Each named turn below is shown by a few rows before and after it. Which turns, in which order, take the first row of each later pair to the second? The first pair is answered.
Ruvin (before -> after):
[-2.63 -1.93 -0.08  1.89  0.62 -0.23  3.58 -0.35 -0.40 -0.13 -0.25 -2.14
  3.90] -> [-2.35 -1.99 -1.42  2.88  0.42 -0.86  1.96  0.65 -0.98 -0.34 -1.85 -2.46
  3.42]
[-0.82  3.00 -0.24 -1.78  3.74  4.21  1.02  0.32 -0.20  1.08  1.87 -0.97
  0.41] -> [-1.34  2.74 -0.52 -1.94  3.81  3.32  1.97 -0.98 -0.80  1.57  2.16 -1.03
  0.37]
[ 4.01  0.84  1.24  0.92  0.06  0.55 -2.60  1.75  3.46 -0.04  1.20  0.71
 -2.49] -> [ 2.97  1.04  2.38  0.44  0.45  1.06 -0.56  0.24  4.11 -0.11  2.97  1.40
 -1.83]
kab (before -> after):
[ 0.03 -2.51 -1.24  2.40 -0.92 -1.74 -1.82 -0.38 -0.56 -1.29 -2.99  1.00
 -0.43] -> [ 1.35 -1.87 -1.20  1.87 -1.78 -1.05 -3.36  0.39 -0.14 -1.27 -2.45  0.65
 -0.76]
[-0.52  1.96  1.95  1.13  1.54  0.32  1.61 -0.59 -0.62  0.33  1.30  0.94
  1.55] -> [-0.97  2.32  1.32  0.60  2.04  0.62  1.12  0.41 -0.63 -0.40 -0.13  1.03
  1.67]
[ 0.22  1.09  1.28 -1.16  1.40  0.28  0.86 -0.49  1.16 -0.90  1.36  1.36
  0.60] -> [ 0.14  0.85  1.05 -1.52  1.90  0.38  0.61 -0.33  0.97 -0.82  0.70  1.66
  0.73]
[ 1.02 -1.43  2.78 -0.05 -0.41 -1.44 -0.93  1.44  2.07 -1.16 -2.73  1.61
  0.40] -> [ 1.62 -1.01  3.36 -0.07 -0.87 -1.08 -1.23  1.79  2.03 -1.30 -1.71  1.37
 -0.14]
Gis (before -> after):
[-2.42 -0.79 -1.89  0.93  2.44  0.08  0.82  0.85 -1.89 -0.62 -3.21 -0.41
  0.53] -> [-2.33 -2.43  2.32  0.22  1.74 -1.00  1.96 -0.20  0.30 -0.68 -1.12  1.90
  0.81]
[ 0.74  3.36 -3.23 -1.32  5.38  2.80  0.90  1.18 -0.78 -0.44 -1.71 -0.49
  1.75] -> [ 1.24  0.87  2.23 -1.95  5.00  1.38  1.34  1.04  2.11 -2.06 -1.97  2.65
  2.55]
[-2.37 -1.19 -1.85  1.53  1.27 -1.52  1.67 -1.33 -1.38  0.75 -1.50  0.22
 -0.27] -> [-2.28 -1.70 -0.39  0.89  1.67 -2.04  2.18 -1.18 -0.33  0.31 -1.53  1.21
  0.03]
Then:
Between the rows of a pair lie 2 to 3 turns.
[-0.48 -0.33  0.30 -2.37 -3.98  1.39 -4.69  0.35  0.81 -0.99  0.61 -1.42
 -0.22] -> [-4.45 -2.37 -0.46 -1.32  0.58 -0.32 -1.44 -0.29 -0.03 -2.42 -3.85 -0.19
  2.45] -> kab then kab then kab
[ 0.40 -0.13  0.44  0.07 -2.31  0.19 -2.01 -0.53  1.29  0.95  1.21 -0.01
 -2.08] -> [ 0.06  1.43  0.61 -0.92 -1.04  1.63 -1.65 -0.09  1.08  0.89  2.09 -0.29
 -1.28] -> Gis then Ruvin then Ruvin
[-2.00 -1.85 -0.17  1.41  0.88 -2.10  0.67 -0.94 -0.53 -0.96 -3.98  1.47
  0.15] -> [ 1.75  0.22 -0.19  0.36 -1.52 -0.27 -3.40  1.28  0.18 -1.24 -3.48  0.07
 -1.07] -> Ruvin then kab
[-2.93  1.56 -1.84 -0.24  3.32 -0.31  3.80 -0.78 -1.08 -0.53 -0.92  1.00
  3.62] -> [-2.39 -1.10  1.10 -0.19  2.87 -1.90  2.73 -0.92  0.49 -1.65 -1.58  3.00
  3.48] -> Ruvin then Gis
[-3.16  0.55 -5.42  1.02  4.01 -2.12  1.71  0.07 -0.78 -1.78 -1.78 -0.68
 -0.67] -> [ 1.68  3.54 -4.54 -0.24 -1.42  0.07 -3.19  1.51 -0.04 -0.33  2.36 -2.57
 -3.68] -> kab then kab
